A: rows in 3 groups, each row roughly a mix of its group's directions
A (117 x 10)
[[  8 -34  -2   9  -7  -5  -1  28  -1   2]
 [  3  17  18  -4  22 -22 -18  -1  12   7]
 [ -2   6 -21  14  26  -9 -23   6   9   6]
 [ -1  -7  28 -11 -12 -17   5 -23  12   2]
 [-19 -24  24  -9 -13  -1 -15  -6  -6  11]
 [  0  -7 -24   6 -22  19   1  -2  17  19]
 [ 12 -15  -1  -8 -19  -8  20 -17  -6 -24]
 [  3  35  -9   3   8   5  -4  -5  25   6]
 [ 18   6   2  19  18 -21  -2 -20  13  -2]
 [ 12   9  23 -23 -17   5 -20  -2 -13   3]
 [-10  -9  15   8 -11   7  -2 -16 -34 -11]
 [-16 -19   6  -8 -20   2   8 -22 -20  -6]
 [-16  -1 -25  16   1  -6  -1  17  25  -3]
 [ -7  -6   9 -10 -29  10  17  19  15  10]
 [-11  23  -4   0  -5   8 -23 -20  18  10]
 [  0 -27   9  17  10 -20   2 -12 -12  15]
 [  6  -7   5   1   6  15   4 -30 -30  -1]
 [ 11  -5  -6  13  19 -27 -10 -14  21  -1]
 [  5   1  26 -13 -24  11  -7   1 -21   6]
 [ 11  -7  18  -3  11 -16  -8  -7 -32 -11]
 [ 18 -21  11   6  15 -29  -9   4   8  -2]
 [-15 -31   0  12 -17   1   2  -1 -22  -7]
 [  4  -2 -17  15  27 -26   1   6  -9  -7]
 [  7 -26  27  -5   4 -13  -8   8 -15 -10]
 [  3   3 -20   4   1  16  27 -22  16   0]
 [ 12  18 -16   1  18  14   0  -3  26 -14]
 [  5  13 -18  19  21 -19 -19   5  -7  -4]
 [  6  -7  26 -19 -28   5   8  -4  -1  11]
 [ -4  -6  -8  10  20 -11  -9   4  36  -1]
 [  1   4  32 -22  -2  15   0 -19   0   2]
 [  7  -5   7  18   9 -14   0 -37   4  -6]
 [ -4 -31  -1   1 -15   8  -3   3  28  -5]
 [ -4   8  14 -14 -24  16   3 -13 -25   4]
 [ 11  14   9  -9 -27  19  -5  -7 -22   0]
 [  2 -26  17  -6  14  -6 -27 -11   6  -5]
 [ 12  20   4  -3  23 -15 -25   9   1   7]
 [-16 -15  -1   9   0  14   5 -12 -30 -18]
 [ -3  10 -36  19  16  -8   8  -5  -3  -1]
 [ -6 -32  -1   5 -18 -10  20  11 -10   2]
 [  3  -2   7  -3  16  11 -18  30   7  20]
 [ -6 -28  -8  17  -4  -3  -4   0 -29  -9]
 [  1  17 -26   6  21  -1  12 -15   7 -16]
 [-20 -22  -2  -1 -25   6  16   3   9  16]
 [ -4  -1  -4  -8 -22  24  29   3  11   1]
 [ -5  23 -26   8  19  13   7 -13  -8   0]
 [ 24  19  -1 -15   9  -3  18 -18  14  -7]
 [  2 -24  12  -4 -26   6   9  -6 -23  -2]
 [-23 -16   0  13 -12  -7   1   4  26  18]
 [  4 -25 -18  13 -12  -1   7  27  -3   8]
 [  1  26   2  -3   5 -12  32 -14  -6  -6]
 [ -9  -5 -15 -13 -10  13  33  -3  14   7]
 [-15 -26  17 -12 -13  16  -9  -8  15   0]
 [  3   4   5   9  22 -22 -21 -23  -1  -5]
 [ -7  -8 -31  15  -3   0 -15 -12  22  -5]
 [ -6 -16   6  19  20 -25   0 -17   3  10]
 [  0  36 -16  15   8  13  -3  -9  -6   0]
 [-16 -21  -8  12 -17  11 -15   0 -23  -7]
 [ -8   1 -35  -2  20  -8   2   4  17   5]
 [  5  16  11 -17 -10  28  16  14  -8   6]
 [  5 -18   4  13 -22  18 -15  12  20  -3]
 [  3  -1  13 -19  22 -13 -29  10   0   2]
 [ 13  -1  -6   8  23 -20  17  20 -15  -5]
 [ -1 -22  22  -3 -14   6   4   5 -29  -7]
 [ -3   7 -22  18  20 -22  -8  -5  17  -3]
 [-11 -11   2   0 -17   7  30  -4  23  10]
 [ -9  16 -21   1  -1  14  12  14  29  -1]
 [-11  30 -26  -2  14   0   1 -11   9   6]
 [  0   3  19   9  -7   3  10 -31 -22  -7]
 [ -4 -30  17  -8  -8   9   1   5 -25  -7]
 [-12  -3 -13 -21   7 -28   6   9  18  10]
 [ 13  10   6 -12  -7  12  17   4  32  11]
 [ 21  23 -15   1  11   9  22   3  -3 -15]
 [  0  10  12  -9 -19   7 -16 -18 -29   0]
 [ 10   1 -31  25   8  -3   8  18   0  -1]
 [ -4   9  -5  14  36 -10 -11  17  -6   3]
 [ 10   1  -1  10  11  -8 -27  11  30   1]
 [  3  -2 -26   1  17 -10  -6  32   1   3]
 [  8  23 -14 -10   2  32  -1 -15  -2  -2]
 [  9  28 -14   2  29  -5   9  -1 -12   2]
 [  4   2   4   6  18 -21 -33  -4 -14  -5]
 [ -8 -17 -25  12  -5  -6  23  17  -6  10]
 [ -1 -20  11  -8 -15   0  14  -3 -33  -7]
 [ -9 -23  19  -3 -30   0  10   0 -11  -4]
 [  6  -3  -4   0   4 -24 -22  28  16   3]
 [  0  19   6   1  17   7   6 -27 -25  -4]
 [ -1  16 -22   8  14   4  -3  -2  31  13]
 [-10 -24 -18  15 -12  -6  -5  11  22  11]
 [  0  -4  21  -2 -27  26  -8  11  -6  -2]
 [  9  -3 -14  -9   2  10   7  28  27   9]
 [-24  -6 -11   7  -4  -2 -20  -8  24  18]
 [  3   5 -17   6   7  -8  22  -2  34   3]
 [  3  23  -6  -9   9  -3  16   8  31  -8]
 [-22 -23  -8  22   5  -3   7  -5 -16 -15]
 [-21 -18  -7 -10 -12 -26   4  13 -13   0]
 [ 10  32 -11  -2  11   2   2   2  25  10]
 [  6   7  28 -15  -1   6 -22  -6 -23  -1]
 [ -5 -13  17  -6 -17   2  -8  21 -28  -5]
 [-15   1  -6   6 -29  -6  20   4   4  23]
 [ 13  29 -19  -4  15  11 -13  -1  13   4]
 [ 19  13  17  13  13  21 -11 -20  -1  -5]
 [-18 -21 -16  24   5   4  21  -7   6   5]
 [ 13  24  15 -26  -8  21   4  -2  -1   3]
 [  4  12  -1   7  20  -9 -38  -2   7   2]
 [  8  23  11  -7 -22  19  -2  11  -3  20]
 [-15  -7  12 -14 -36  -1   9  11   4   4]
 [ -7  -7  -1  -6   4   5  -1  20 -39  -5]
 [ 12  11  10  -1  29  -9 -13 -16 -20  -4]
 [-21 -22   9 -30  -6 -10  -8   4   3   3]
 [  7  10 -14 -13   1  12  29  21  11  11]
 [ 21  -9  -4  19   1  18  28  -9   6  -2]
 [ -5 -16   5  -1 -22 -10  23  -7 -26  -4]
 [  0  13  -7  12  32 -19 -14  -3  13   3]
 [  8 -26 -24  17  -3  -8   5  14  11 -10]
 [-20 -12 -23  14 -14  20   9 -10   9  -1]
 [ 10  -5  21 -12 -15   9   9  10 -30   2]
 [ 11  22   5 -19  -1  19  24   0  13   6]
 [  6  23 -13   6   7   4 -30 -18   5  -7]]
one row of each group, then the others: which group is each in?
[ 26   5   2  -5   0   9   0   1 -30 -21] -> R
[ -6 -20 -15  24  14 -24  -2   3  -5 -10] -> L
[  7   0  25  -1 -14  27  11 -20  -2  -2] -> D

[ -2  -2 -19  12  13   3 -17   6 -27 -20] -> L
[  6   1  18  -5 -32  10   3  16   0  18] -> R
[-18  -2  -2 -15 -10  13  19 -28  12   4] -> D
[  2  12   9   4  25 -14 -18 -19  12  16] -> L
[ -2 -21  19 -12   1  14 -26 -10  10 -12] -> R
[-14 -24  10  -5 -25   3  -6  -2 -20  10] -> R
[ 13   9  -3   6  31 -18 -16  -5 -14  -8] -> L
[-17 -25  10   1 -29   9  13  -1  -6   1] -> L
[  4 -24  10   3  19 -19 -25  -8  -4  -7] -> D
[ 12  16  12 -11  17   8 -18  -9 -24 -13] -> R
[ -7  15 -29  13  23  -7   6   1  16   4] -> R
